Named moves, each a turn or a mirror, and the order they were made in; the first pair answered:
move q572:
[ 2.09 -3.62  1.10  1.59 -0.24 -3.32 -2.14 -0.18 -1.60] -> [ 2.26 -4.33  1.07  2.38 -0.73 -0.91 -1.10 -0.35 -2.33]
[ 0.12  1.04 -1.66 -0.74  0.07  2.10 -0.86 -0.66  1.08] -> [-0.04  1.63 -1.50 -1.04  0.49  0.46 -1.35 -0.77  1.40]
[-1.19 -2.93  2.64  0.95  1.44 -1.79 -0.25  0.26 -1.15] -> [-0.83 -2.88  2.49  1.37  1.10 -0.60  0.36  0.13 -1.41]
[ 0.37  0.81  2.60 -0.65 -0.88 -1.87  1.16 -0.34  1.10] -> [ 0.68 -0.07  2.35  0.23 -1.80  1.54  2.03 -0.32  0.07]
move q596:
[-0.05  1.25 -0.13 -1.25  0.73 -1.79  1.06  2.38  0.81] -> [-0.52  1.80 -2.10 -1.67  0.50 -1.36 -0.90  1.10  0.80]
[ 0.32  2.67 -4.17 -1.89 -1.46 -3.92 -3.80  0.03 -2.36] -> [ 1.54  1.04  1.96 -0.25 -0.39 -4.99  2.27  5.07 -0.87]
[-0.23 -0.16 -0.58  0.00  2.31  1.84  1.09 -4.42  4.53] -> [-0.06 -0.57  0.79  0.31  2.56  1.53  2.48 -3.02  4.69]
move q331:
[-1.29 -3.58  2.70  0.59  3.15 -3.64 -0.06 -1.77  0.00] -> [-2.62 -2.32 -0.36  0.23  4.49  0.71  1.24 -2.06  2.89]
[ 0.17  0.58 -1.09  0.23 -0.05  1.71 -1.71 -0.44 -1.35] -> [ 0.48  1.18 -0.94  0.16 -0.61  1.65 -1.81 -0.01 -1.11]
[ 0.70 -1.37  2.71  1.71  0.71  2.17  2.89  1.61  0.37] -> [ 0.97 -0.96  2.89  1.41  0.48  1.99  3.21  1.90  0.35]
Pairs:
Between the rows of a pair lie 2 to 3 moves.
[-0.64  4.66 -2.09 -2.68 -0.11  0.23  0.79 -1.26  4.97] -> [ 1.60  3.20  2.77 -2.15 -0.98 -4.00  2.62  1.49  3.07] | q596 then q331
[-2.30 -1.48 -0.21 -0.57  1.72 -1.23 -3.24  1.40 -2.31] -> [-2.48 -0.78 -1.39 -0.29  1.54  2.75 -1.68  1.53 -1.64] | q572 then q331
[ 2.13 -1.52  4.02  2.31 -0.49  0.81  2.49 -0.29 -0.58] -> [ 0.23 -2.50  3.43  2.49  2.19  0.52  1.17 -1.91  1.09] | q572 then q331 then q572
[-0.06 -1.49  0.35  1.61 -0.56 -0.96 -1.25 -0.89 -2.64] -> [-1.49  0.30 -2.00  0.47  1.59  0.18 -1.29 -1.31  1.20] | q331 then q572 then q331
[-2.14 -2.11 -0.07  1.37  3.46  2.88 -2.43 -1.77 -2.80] -> [-1.05  0.66  0.79  0.90  2.62  5.19  2.18  2.35 -0.25] | q331 then q596
[ 2.34  1.25  3.20 -0.68 -3.11 -0.45  0.99  0.10  1.11] -> [-0.40 -0.81  1.52  0.43  0.20  3.24  0.34 -2.45  2.97] | q331 then q331 then q331
[ 2.38  1.53  1.31 -2.05 -2.16 -3.93 -1.29 -2.07  1.64] -> [ 1.45 -2.72  1.16  1.27 -1.62  3.28 -0.39 -4.03 -1.09] | q331 then q572
[ 0.93  0.50 -1.55  0.54  0.13  4.33 -1.29 -1.10 -1.32] -> [ 1.81  3.32 -0.73 -1.66 -0.64 -1.81 -2.35  0.26  0.08] | q331 then q572
[-0.61  1.91  0.15  0.79 -1.23  1.89  1.11  0.68 -0.46] -> [-1.46 -1.17  0.95  1.77 -0.02  0.38 -0.01 -0.88 -1.30] | q331 then q331 then q331
[ 1.39  1.19 -0.41  0.08 -1.45  2.02  2.72  4.09 -2.69] -> [ 1.18 -0.49  1.88  0.03 -0.46 -3.52  0.60  3.52 -3.31] | q331 then q572
[-0.43 -2.00  0.95 -0.16  0.30  1.41 -0.65  2.21 -2.66] -> [ 0.03 -0.10  0.01 -0.55 -0.50  2.66  0.60  3.18 -1.64] | q331 then q331 then q331
[ 0.95  6.20 -4.79 -3.10 -1.77 -0.35 -2.02 -1.83  0.52] -> [ 2.63 -2.10  5.30  2.19 -0.56  0.98  4.71  2.44 -2.92] | q596 then q331 then q572
[ 0.00 -1.02 -0.96 -0.53  1.58  2.75  0.67  0.45 -0.09] -> [ 1.24 -1.81  1.11 -0.64  0.01 -1.01  0.14  1.26 -2.22] | q331 then q331 then q331
[ 1.65  1.41  1.86 -0.29 -1.52 -1.90  1.24  0.95  0.04] -> [ 0.60  0.33  0.04 -0.48 -1.08 -2.44 -2.18 -2.30 -1.02] | q596 then q331
[-0.17 -0.61  0.57  0.67 -1.08 -1.44 -1.84 -1.88 -0.60] -> [-0.86 -0.39 -0.65  1.29 -0.95  1.84 -1.11 -1.93 -0.28] | q572 then q331
[-0.53  1.60  1.09 -1.59  0.36 -2.59  1.53  2.67  3.48] -> [-2.39 -1.12  1.12 -0.68  2.91 -1.57  0.53  0.40  4.08] | q331 then q331 then q331
[ 0.14 -0.47  2.18 -0.02  0.97  1.35  1.34  2.61 -0.90] -> [ 0.80  0.56  1.79 -0.37 -0.04  1.07  1.47  3.08 -1.19] | q596 then q331 then q596
[-0.67  0.98  1.10 -0.18  2.40 -0.56  2.68  2.09  2.15] -> [ 0.10 -1.01  2.00  1.56  1.17  1.52  2.78  1.72 -0.46] | q331 then q331 then q572
[ 0.76  1.92 -1.73 -1.95 -2.15  0.39  0.12 -1.86  2.89] -> [ 1.78  1.16  1.39 -1.64 -2.71 -2.46  1.42 -0.54  1.82] | q331 then q596
[-1.14  2.66 -2.23 -3.45  1.77 -2.93 -3.86  0.98 -1.10] -> [-0.62  0.44  2.87 -2.26  3.32 -3.67  0.25  4.21 -0.39] | q331 then q596
[-1.32 -0.74 -1.77  0.92  0.55  0.53 -1.80 -0.90 -1.37] -> [-0.90 -1.25  0.66  1.18  1.43  1.22  1.64  1.60  0.12] | q596 then q331
[-1.27 -0.49 -2.20  0.77  1.27  1.65  0.00  3.48 -1.89] -> [-1.18 -0.40 -1.08  0.09  1.45 -2.53 -0.97  3.61 -1.69] | q331 then q572 then q331
[-0.51 -3.62  2.34  2.80  0.04  1.54  1.42  0.13 -2.45] -> [-2.73  0.98 -1.03  0.00  2.82  1.67  1.78  0.26  4.18] | q572 then q331 then q331
[ 1.03 -0.88  3.06 -0.39 -4.14  1.58  0.31 -4.01  0.70] -> [-0.77 -0.19  1.80 -1.17 -1.41  1.18 -0.53 -5.52  3.17] | q572 then q331 then q331
[-2.96 -2.86 -2.49  2.43  3.33  3.21  0.88  1.54 -0.21] -> [-2.65 -0.69 -3.68  1.53  2.96  3.32  1.90  2.53  1.53] | q572 then q331 then q572
[ 0.19  5.05 -1.11 -2.02 -2.16 -1.31 -0.20  0.90  1.51] -> [ 0.53 -1.54  2.47  1.49 -2.16 -1.86 -1.63 -1.01 -3.84] | q572 then q331 then q331
[ 0.69 -1.24  1.68  1.48  0.62  2.95  2.61  0.39  1.08] -> [ 2.14  2.10 -1.70 -0.36 -2.87  1.29 -0.73 -0.87 -1.02] | q331 then q596 then q331
[ 1.63  0.89 -0.27  0.75 -0.54  0.49  1.12  3.40  0.14] -> [-0.08 -1.71 -1.48  1.45  0.74 -0.31 -2.78 -0.47 -1.32] | q331 then q331 then q596
[-0.68 -1.41 -1.88 -1.60 -0.66  1.54 -3.22 -3.70 -2.26] -> [-0.49 -3.44  3.41  0.38  1.84  2.45  2.71  0.32  0.07] | q596 then q331
[-2.24  1.48 -1.48 -1.72  1.73 -2.56 -0.09  1.40  1.44] -> [-0.24  1.85 -2.20 -0.84 -1.50  2.27  1.03  2.04 -1.79] | q572 then q331 then q596
[-2.35  0.23 -1.35 -1.85  2.88 -6.13 -2.83  0.41  1.21] -> [-0.78  3.38 -1.91 -3.29  0.72 -5.44 -1.49  2.43  1.26] | q572 then q331 then q572
[-0.75  1.83 -1.22 -1.16 -0.69 -0.78  2.17  1.78  1.05] -> [-0.55  0.85 -1.41 -1.15 -1.29 -2.98 -0.80  0.26 -0.54] | q331 then q596
[-0.09 -0.92  1.47  0.25 -0.62  0.57  1.05  2.12 -0.81] -> [-0.78 -1.81  1.29  0.44  0.40  1.42  0.59  1.45 -0.36] | q331 then q331
[-0.55  4.14 -3.77 -1.36  0.65  0.86 -3.60  0.64 -1.19] -> [-1.06 -1.92  3.53  1.63  4.23 -0.80  0.21  3.23 -0.80] | q596 then q331 then q331
[-0.09 -3.27  1.75  1.57  0.72  1.14  0.10  2.77 -3.02] -> [-1.49 -2.28 -1.79  1.28  1.15  3.69 -1.74  0.23 -2.34] | q331 then q596
[-0.96  3.14 -4.08 -1.36  1.49  0.65  1.00  2.61  1.18] -> [ 1.15  0.96 -0.68  0.65 -0.66  1.72  2.96  4.47 -2.03] | q596 then q331 then q572
[-0.95 -0.66 -1.10 -0.85 -0.57 -3.45 -1.73  0.68  0.97] -> [-1.66 -1.89  0.40 -0.28  0.96 -2.74 -0.21  1.72  2.03] | q331 then q596
[-2.44 -1.97 -2.28  1.76  2.59  2.99  1.14  1.48  1.05] -> [ 0.37  1.20 -0.39 -0.95 -0.19 -4.23  0.52  4.01  0.48] | q331 then q572 then q331
[ 1.11 -1.51  0.28  0.62 -1.61  1.06 -1.03 -0.09 -2.33] -> [-0.03  0.29 -0.47 -1.56  0.14 -2.52 -2.05 -0.29  1.14] | q331 then q331 then q572
[-0.57  0.83  0.14  0.52  0.13 -0.88  0.00  2.44  2.44] -> [ 0.16  0.58  0.68  1.10 -1.35  0.44  0.64  2.96  0.64] | q572 then q331
[ 0.13  1.68  1.82  0.11 -0.22 -1.84  2.79  0.36  3.18] -> [ 1.17  0.61  2.51  1.63 -1.82  0.26  3.39  0.88  0.76] | q572 then q331
[ 2.24  0.46  1.92  1.21 -2.69  3.96  2.99  0.26 -0.15] -> [ 2.82  1.52  0.09  0.06 -4.65  2.17 -0.66 -1.53 -2.25] | q596 then q331
[ 0.14  1.09  2.06 -0.01 -0.54  2.65  2.47 -0.38  3.16] -> [ 0.87  0.42  3.00  0.56 -1.44  2.45  2.59  0.03  1.55] | q572 then q331 then q572
[ 1.22  1.46  0.82  0.17 -0.80  1.11  3.04  4.13  0.00] -> [-1.28 -1.89 -1.94  0.95  0.36 -0.46 -3.55 -1.73 -2.30] | q331 then q331 then q596
[-0.91  0.89  0.77  0.41  0.21  2.85  0.69  0.79 -0.09] -> [-0.70 -0.95  2.51  0.98  0.08  0.29 -0.50  0.10 -1.72] | q331 then q331 then q331
